In the rows, 128 means zero.
A single turn carries every row of the set below to another of its rows. Some are shown first; where does it send the rows asked next?
j216: [122 138 138 131 123 103 147 130 114 139 167 111  91 129 104 123 121 132
 152 141 122 121 169 144]
j652: [103 137 130 128 103 160 105 125 142 127 167 148 128 140 141  95 147 163
 169 151 121 141 120 126]
j759: [134 125 126 120 142  70 118 132 131 121 103  96 129 131 136 111 150 121
 168 144 127 123 144 127]
j486: [129 122 134 121 131  78 136 136 120 132 104  86 121 128 133 113 144 127
 165 151 128 129 153 128]
j394: [143 113 117 132 146  73 111 131 141 114 106 106 119 137 136 101 151 125
 166 137 122 124 134 135]
j623: [116 141 111 121  86 149 134 120 128 141 164 153 131 148 150 108 153 124
 135 135 108 152 142 117]
j231: [135 119 134 148 130 111 132 128 133 133 168 124  80 136 107 109 117 142
 155 140 115 125 158 159]
j96: [116 111 123 130 134 170 140 129 138 120 121 142 135 133 115 161 130 148
 122 124 130 132 106 114]
j279: [133 137 120 143 158  82  93 121 143 111 160 144 110 134 125 122 137 132
 159 125 126 118 151 139]
j581: [148 100 115 143 138  86 114 138 143 118 112 100 104 138 128  92 145 130
 161 143 121 126 132 146]
j824: [139 139 145 117 117 154 128  93 147 141 105 104 147 144 135 135 148 114
 126 135 116 145 165 118]
j582: [129 130 126 127 137 161 137 117 140 131 125 144 131 147 134 163 147 121
 104 133 116 140 105 122]
j88: [102 136 107 127  96 138  97 134 119 121 172 152 156 128 134 112 137 121
 148 145 147 127 129 118]
j646: [109 148 106 117 100 168 115 128 129 124 177 136 124 140 130 100 153 115
 160 151 121 132 127 128]
j350: [109 132 145 127 145 174 132 124 141 127 125 130 127 139 122 156 139 159
 132 148 126 133  95 122]
j264: [124 124 146 139 136 155 119 124 137 138 129 144 138 146 133 156 134 138
 101 153 133 134  91 132]
j669: [143 115 118 152 145 102 110 124 147 117 164 144  88 137 116 110 125 136
 157 121 116 123 153 153]
j187: [144  99 116 143 128  95 132 144 129 125 114  87  97 134 120  93 138 127
 159 148 123 127 141 147]
j22: [116 153 140 123 132  81 140 123 114 137 156 122 111 129 118 137 133 136
 151 131 122 125 175 124]
j683: [107 120 105 127  95 147 116 127 138 118 158 166 146 133 139 107 142 152
 159 119 125 143 137 108]
j849: [139 103 115 150 114 147 109 120 156 118 114 115 147 146  99 108 144 163
 120 104 133 121 130 120]
j525: [141 119 125 134 118 130  89 114 148 119 121 119 172 146  99 117 140 116
 118 125 145 100 120 129]
j36: [104 145 138 131  90 133 107 125 122 147 167 150 146 143 154 105 145 142
 134 162 132 145 127 125]
j988: [136 109 127 131 123  91 145 142 119 132 110  82 106 128 124 105 136 127
 160 149 125 133 153 135]
j536: [117 143 127 118 147 176 129 122 136 121 134 125 127 140 120 160 147 118
 124 149 126 126  95 123]
j956: [126 122 136 150 122 173 108 120 150 125 121  82 124 140 104 107 146 174
 136 141 137 131 134 129]
j746: [129 141 126 126 124 183 120 112 139 125 123  73 126 132 110 127 146 120
 140 146 134 133 157 124]
j573: [122 155 138 131 151  69 108 119 129 124 153 136 121 130 131 134 142 141
 156 130 126 122 163 125]
j905: [116 116 125 135 133 163 121 135 130 122 135 137 141 133 112 159 125 126
 112 143 147 120  95 126]
j657: [136 139 164 125 121 126  95  96 149 143 112 117 169 152 130 125 142 122
 121 151 131 121 132 132]

j486 -> j759
j22 -> j573
j849 -> j956
And these:
j582 -> j264
j623 -> j36

